(in the rows, 128 means zero)
These are runs of 7 systems, one row a step. Runs of the same system follow the same rule from any start.
trace 1, fevi (10 x 20):
[[148 117 143  95 182 148 154 114 144  68 136  88 116 150 165 128  89 111
  159 145]
 [117  93 127  97 129  78 133 104  84 122 101 149 180 120 149  84 120 120
   89 178]
 [163 159 125 167  97 130  73 105 112 135 132 131 149 125 108 155 150 131
   60  85]
 [131 195  99 157 162 171 157 145 172 127 135 131 132 112 157 181 127 162
  157 142]
 [114  91 159 132 137  73 146 140 175 113 118 181 130 118 159 134  93  77
  165 157]
 [173 121 195  91 123 103 135 105  91 139 177 105 112 132 127 112 102 111
   76 122]
 [117 160  62 117 123 102 151 150 103 176 119 106 137 110 107 145 135 177
   72 138]
 [102 152 113 170 117  99  89 113 190 159 111 132 132 107 107 162 133 122
  190  89]
 [132 143 210 109 125 159 162 139 141 153 161 147  85 135 160 117 137 126
  188 135]
 [122  78 115  94 127 100 160 192  96 129 130 128  91 149  98 102 119  94
   82 139]]
trace 2, zigi:
[[152 131 130 150 105  82  86 121 109 114 121  92 134 132 155 165 105 195
   78 131]
 [130 203  89 122 153 126 144 111 163 162 112 138 156 103 166 159 173 116
  152 116]
 [123 130 197 175 134 120 123 157 156 130 156 187 141 104 131 131  86 100
  153 163]
 [163 115 156  86 123  83 142 157 135 124 160  86  72 156 168 165 122 140
   94 108]
 [113 169  83  95 174  89 141 137 118 187 136  84 166  96 100 102 125 108
  130 134]
 [101 124 177 172  75 100  74 137 129 167 127 144 134 107 116 123 129 174
  161 126]
 [142 153 143 105 115 170 159 159 151 150 151 124  62 147 145 155 186 132
  152  81]
 [ 94 101 115 116 171 136 156 177 133 127 147 119 123 124  80  89  87  95
  158 156]
 [118  62 151 102  85  84  82 102  99 124 115  78 109 152 121 100 129 161
  132 108]
 [124 166  90 102 121 184 141 121 101 164 123 121 136 125 110 104 209 134
  118  99]]
trace 3, zut:
[[ 89 127 108  74 152 128 165 137 175 173 190 128 146 102 104 120 155 146
  137 127]
 [ 79  59 130 115  96  89 121 115 171 149 165 147 118 118  76 129 106 150
  141 117]
 [115 100 129  74 105 157 157  82 136 147 169 101  83 140  89 125 149 158
  135  86]
 [ 76  99  81 111 113 158 176 110 122 154 124 160 119 122  59 101 120 141
  136 141]
 [110  71 127 145  85 152 121  77 125 103 100 128  76 158  79 125 103 139
  161 105]
 [131 120 117 102 123 205 180  86  81 111 100 130  92 157 114 101 141 133
  140 131]
 [117  98  95 166 116 152 134 123  82  94  59 168 123 146  92 101  99 100
  118 155]
 [164 132 133 163 118 171 102  87  84  70  78  98 111 164 146 129 118 132
  135 121]
 [150 169 109 143 145 168 154 131  84 102  71 159 152 134 174 116 148 110
  118 168]
 [161 135 137 191 134 111  83 143 119  75  82 156 155 134 152 143  98  81
  105 143]]
trace 4, zut (10 x 20):
[[155 127 146 159 130 152 118 208 110 109 135  88  66 155  99 138  99 122
  122 112]
 [116 136  97  93 171 111 135 155 101 128  85  56 134 136 156  96 130 139
  177 155]
 [116 107 160 141 102 100  72 138  96 136  95 147 166 124 142  70 177  97
  145 126]
 [153 132 147 151 120 188  86 194 123 102 164 114 118 147 128 136 183 140
   93  96]
 [102 122  66 115 186 136 136 186 166  96 128  99 158 124 151 137 130 143
  144 154]
 [106  71 150 106 134  81  82  87 154  96 133 128 187 121 167 103 137 121
  148 137]
 [150 123 145 102 104 154 118 116 124 125 183 150 150 128 135 130 184 148
   50 102]
 [105 136  53 148 151 138 138 146 182 121 154 137 151 109  87 175 117 147
   93 124]
 [104 105 138 118 132 109 130  53 189 113 138 127 141 113 149 156  96 158
  185 129]
 [134 114 167  80  97 129 183  69 122 151 159 187 114 126 138 122 146 118
   94 129]]
trace 5, fevi, 10 rows:
[[136  91 175  65 138 137 153 145 126 107 194 107 123 137 162 112 134 172
  100 149]
 [ 99  88  55  89 126  88 127 121 138 134 139 130 161 123  93 131 153 127
   63 115]
 [110 138 130 153 113 154  87  63 170 136 167 121 157 104  92 145 132 175
  150  94]
 [108 115 134 113 104 168 187 121 167 125 142 192  91 136 161 158 156 162
  151 136]
 [124  77 122 117 135 133 159 110 146 104 143 161 102 143  69 123  81  59
  111 119]
 [132 103 134 111 112 129 137  60  85 123 129  87 115 136 105 118  73 193
  111 139]
 [118 149  75 129  89 126 148  74 105 156  59 164 122 134 127 139 170 128
  120 113]
 [143 159 149 200 122 188 121 118 128 127 112 165 112 123  84 132 101  90
  162 117]
 [148 118 154 129 129 142 167 156 100  88  94 117  69 163 173 140  90 146
  151 160]
 [143 122 105 103 152  79 136 110  80 122  73 112 146 138 129  93 119  49
  109 139]]
trace 6, gur (10 x 20):
[[141 178 111 169 108 200 107 111 118 140 138 124 128 122  91 150 159 174
  108  96]
 [100 129  84 151 147 157 162 146 185  91 101 172 123 130 154 170 126 136
  169 151]
 [153  82 168 110 144 116 130  74 127  69 121 136 129 150 154 117  89  69
  130 136]
 [164 140 136 108 120 131 147 128  53 138 135 126 138 129 131 109 127 153
   39 154]
 [122 163  56 172 115  96 105 142 147 152  93 142 151 110 109 175 140 131
   94 113]
 [136 169 166 165 136 145 112  73 176 121 125 137 139 110 159 160 113 138
  199 122]
 [144 121 182  94 131 120 193 155 128 125 144 177  94 136 184 129 125 102
  126 163]
 [155 121 121 120 145  68 123 157 107 136 140  90 120 133  91 126  80  81
   68 119]
 [121 170 120 135 118  91  96 114 101 171 115  71 160 103 134 124 126 200
  140 138]
 [107 149 139 135 104 124 126 139 169 172 114 176 124 114 149 136 195 103
  187 100]]
trace 7, Sib, 10 rows:
[[120 120 120 154 126  58  72 137 104 119  69  98 167 117 151 109 109 137
  142 155]
 [170 175 181 136 115 140  87 129 112 140 126 123 145 130 181 120 199 107
  137 101]
 [126 155 127 147 170 149 127 237 148 123 163 140 147 113 139 132 152 119
  117 144]
 [123  91 129 117 149  61  83 149 174  96 143  78 140 131 160 152 105 137
  134 122]
 [134 133 164  62 138 108 128  92 125 151 169 113 175 110 174  97 174 134
  124 129]
 [106 117 115 130 110 128 114 173 150 163 180 163 154 107  91 136 172 142
   70 115]
 [121 118 113 120 137 135 119 119 201 123 179  87 103 128 114 183 115 172
  145  89]
 [ 87  95 131  68 136 117 184  78 158 143 149 155 139 112 143 107 122 142
  168 156]
 [115  71 142 115  79 113 129 101 116 148 150 170 106 132  65 115 130 102
   79 103]
 [134 146 103 119 123 186 156 101 111 143 147  83  83 141  74 146 119 180
  118  96]]
trace 8, vib:
[[109 130  42  99 136 136 185 133 136 145 116 111  92 137  83 152 132 136
  107 107]
 [ 95 111 134 151 124 132 112  62 138 135 116 123 137 117  74 109  79 131
  191 129]
 [139 110 167 115  66 166 156  94  97 134 113 161  68 156 142 128 163 153
  128 113]
 [134 133  77 140 142 169 159 160  95 117 101 133 100 146  69 116 120  69
  100 120]
 [130 112 135 168 124 133  86 102  90  91  95  83 134 141 111 115  69 171
  155 146]
 [149 147 132 113 103 145 138  91  85 128  67 144 125 147 188 117 192 123
  136 122]
 [151 154 130 181 153 175 110 179 106 108 126 161 155 122  98 107 134  59
  103 135]
 [154 122 143 159 138 118  95 157 122  72 115  89 129 141 177 158  88 181
  115 154]
 [140 156 109  79 159  94 140  99 122 127  93 122 170 123 196 115 167  93
  132 141]
 [140 147 175 168 135 117  85 157 135 142 174 165 190  89 112 115 132 100
   95 135]]
trace 9, miv, 10 rows:
[[119 115 119 136 147 176 135  74 107  86 108  95 135 134 118 109  83 174
  170 157]
 [126  91 117 131  83 134 135  89  91 102  55 186 119 155 151 116 163 109
  115 130]
 [171 157 136 171 142 195 110 106 102  93 133 138 140 138  96 125 121  80
   90 108]
 [139 139 104 165 139 140 135 135 106  82  86 126 139 132 167 157  84 183
  110 179]
 [156 145 126 133 131  90 122  87 135 108  74 161 149 132 187 146 143  55
  133 125]
 [171 178 190 156 140 149 128 128  98 130 164 152 162 107 139 124 108 120
   82 156]
 [148 145  94 149 128  77 131 191 134 127 111 129 118 127 166 187 117 147
   76 141]
 [146 180 144 115 169  77 121 102 170 149 138 105 157 101 164 147 119  78
  166 118]
 [126 141 197 122 109  94 145 159 115 184 166 161 139 102 157 117 128 164
  117 167]
 [141 135 115 114 127  83 131 199 156 160 155 111  91 132 115 166 151  95
   93  87]]
trace 10, Sib (10 x 20):
[[108 106 122  92 114  63 171 162  96 179 112 126  91 126 109 106 108 117
  120 151]
 [129 148 145 137 101 101  90 114  96 185 119  75 103 125  77 108 131 121
  154  80]
 [103 157 143 136 110 175 136 167 113 165 114 119 102 127 130 105 173 171
  203 129]
 [ 99  81 123 136 128 123 110 189 150 111  98 133  96 148 113 104 151  73
  184 110]
 [137  89 175 103 147 146  96 138  89  95 145  60 124 153 124  71 123 123
  152 128]
 [108 104  83  99 127 140 109 153  82 116  99 103 167 140 138  85 193 159
  104 139]
 [119 125 100 166 140 168  55 120 154  99 130 117 180 129 101 123 175 111
  136  84]
 [128 107 146 133 149 195 123 133 161  59 155 143 149 138 173 134 143 166
  144 146]
 [125  73  88  92 153 112 146 121 153  70 130 156 156 139 152 135 134  87
   75 140]
 [154 127 129 124 143 130 105  62 119 107 171 113 177 111 104 129  95 136
   61 124]]
trace 11, gur:
[[114 116 161 143 122 130 138 135 117 159 182 139 125 105  53 112  63 140
  109 146]
 [107 111  87 103  93  88 146 114 130 154  95  89  73 149 127 160 128 187
  142 109]
 [107 154 116 110 152 147 146  77 127 166 111 130 143 112  92  85 142  71
  193 115]
 [115  90 176 165  79 160 137 156  94 128 124 165  78 140  93 111 103 155
  143 146]
 [141 131  75 103 141 142 151 145 109 108  87  71  69 169 126 142 142 109
  131  96]
 [109 142 108 148 162 148 111 124  88 116  87 120 190 112 109  71 116 114
  162 169]
 [141 102 157 165  67 151  91 145  98  99  86 158 100 161 155 131 171 148
  119 111]
 [165 178  96 131 178 193 142 156 133  98 137 108 126 141 134 144 157  87
  109 105]
 [110 100 126 161 155 116 101 158 135  74 117 144 189 115 156 123  92 147
  127 191]
 [168 111 152 106 102 103  94  90 121 101 119 122 133 152 186 145 178 121
   90  93]]
trace 12, miv:
[[137 144 193 137 116 135  78 145 108 161 174 130 173 105 124  88 168 136
  112 121]
 [121 127  90 125 132 135 119 214 156 124 156 109 125 133 143 162 172 178
   97 117]
 [ 95 112 102 101 177 102 112 121 203 114 151 104 170 111 137 129 127 103
  182 122]
 [104  76 188  85 100 113 124 100 128 140 177 148 150 115 141  93 146 168
  123 142]
 [122 106  82  91 113 137 142 146 141 143 164 130 112 139  84 144 171 125
   56  82]
 [ 95 129  82 133 153 143 133  84 175 129 156  97 142 108  77 147  85 164
  161 120]
 [ 98  79 144  98  84 121 160  63 144 129 110 168  95 141 151 130 132 166
  165 136]
 [142 108 133 111 117 167 170 102 115 128 146 166  93 147  72 111 133  65
   90 100]
 [126 123  96 155 128 146 133 116  99 113 115  93 107 133  71 139  53 174
  111 143]
 [125 135 101 125 103 112 144  63 114 125  42 124  98 149 159 145 136 130
  174 121]]
trace 13, vib:
[[125 147 117 131 167 174 164  94 169  90 132 137 145 117 167 157 101 160
  166 161]
 [122  87 148 116 115  93 160  87 135 110 114 208 143 124 157 126 104  91
  107 168]
 [176 141 145 122 124 119 130  95 109 131 169 123 123 128  98 150  99 108
   37 107]
 [124 186  79 146 134 120 150 114 118 165 117 111 144 100 113 167  93 188
  112 151]
 [124 166 148 161 114  95 137  85 160 161  90 169 115 112 142 155 103  98
  190 129]
 [165 143 209 115 120 141 171 149 104 148 160 150  71 139 137 119 105  99
  124 137]
 [131 117  97 116 125  75 148 189  84 151 106  98  94 136 105 127  89 124
   84 147]
 [133 165 130 129 132  87  81  97 107 167 102  51 135 119 112 110 126 126
  173  99]
 [117 166 174 138 103 161 125 161 110 175 124 145 116 121 152 104 190 148
  179 127]
 [127 104 129 147 138 133 126 229 147 107 122 134  86 152 126 130 143  75
  142 115]]
trace 14, zigi (10 x 20):
[[148 177 140 154 105  94 135 153 113 195 115 144  95 117  89 144 128  79
  113 101]
 [136 170 159 160 133 140 137 161 109 156 119  83  73 127 119 141  80 164
  182 139]
 [110 122 133 102 123  89 151 171 112 154  75 114  86 145 160 107 152 107
  189 135]
 [146 131 172 135 131 138  92 172  80 149 125 101 117 135  95  67 150  68
  140 107]
 [128 126 117 143 122 157  95 202  87 114 118  68 113 149 126 109 153 191
  126 130]
 [ 97 116  81 125 150 144  93 158 157 111  95 101 147 137 135 108 191 108
  187 104]
 [124  89 180 129 139 183  87 138 126  86 161 135 161 133 133  74 159 122
  154 130]
 [127  74 101 101 126 151 114 169 134  80 155 120 133 155 138 130 172 154
   66 114]
 [106 114  65 117 167 143  99  92 171 102 150 100 189 115  93 128 137 119
  120 104]
 [102  98 149 128 110 144 112  64 159 107 155 171 179 110 146 127 136 185
  129 145]]

Which system made each run below?
trace 15 (2 x 20):
[[158 146 183 115 128 179 162 162  76 149 180 118  93 130 110 101 121 139
   95 138]
 [106 118  50 146 132  86 124 185 124 131  74  96 112 136 101 143 112 131
  118 135]]

miv
trace 16 (2 x 20):
[[112 135 148  99  90 103 148 134 162 192 156 122  73 125 130 155 166 157
  160  90]
 [ 90 118 141  95 136 122 163 153 158 181 168 123  93 117  76 104 126 105
  180 113]]

Sib
trace 17:
[[140 141  72 129 153 130  70 130 114  92  95  72 173 140 141 127 163 128
  105 105]
 [114 154 129 151 146 157  95 100 150 111 122 149 210  95 167 117 160 157
  157 150]]

miv
trace 18, 2 rows:
[[115  98  83 101 129 183 166  86 168  83 136 152 109 153 133 162 150 143
  119 111]
 [104  87  98 126 141 160 156  66 135  93 134 171 160 121  85 113  90 109
  117 150]]

vib
trace 19 (2 x 20):
[[123  75 176 112 116 116  94 135 115 126 169 141 135 130  86  74 139  72
  107 109]
 [132 126  95 107 130 151 113 152 100 129 156  59 123 139  97 126 142 201
   83 110]]

miv
trace 20:
[[133 129 126 158 123  59 132 114 172 125 112 191 141 110 151 170  95  76
  113 138]
 [183 180 192 125 140 107 142  94 126 145 167 110 113 116 156 155  82 122
  111 127]]

zigi
trace 21:
[[148 186 113 145 137 172 137 137 128 157 118  92  75 141  91 144 146  94
  162  78]
 [ 98 130 152 146 143 138 156 165 116 138 103 140 119 115 131  98  90 143
  198 190]]

zut
trace 22 (2 x 20):
[[113 142  81 181 125 148 129 123 152 131  82 165 111 130  77 148 123  68
  155 101]
 [149 123 196 151 129 167 128 101 110  88 126 108  95 147 148 123  75 150
  178 147]]

miv
trace 23, 2 rows:
[[107  95 125 152  82  42 101 159 133 142  97 145 121 123 142 157 106 164
  112 147]
 [166 177 150  89 145 129 134 101 145 156 159  86 108 132 145 137 168  85
  140  71]]

miv
trace 24, 2 rows:
[[102 144 130 135 102  77  96 114 100 180  81 140 170 103 134  93 160 127
  161 136]
 [163 160 182 161 112 160  93 172 141 139 162 138  97 134 130 146 178 102
  131  76]]

vib
trace 25 (2 x 20):
[[143 150 121 114 156  91 131 101 152 141 181  74 144 110 119 165  70 167
   98 130]
 [ 99 143 117 105 100  68 153  95 161 187 124 165 145  95 151 157 142 163
  140 139]]

fevi
trace 26 (2 x 20):
[[152 165 120 101 168 129 122 169 112 120 128 112 175 124 187 107 187 103
  106 139]
 [122 126 127 162 156 106  68 193 156 108 156 129 195 103 131 130 130 125
  102 140]]

fevi
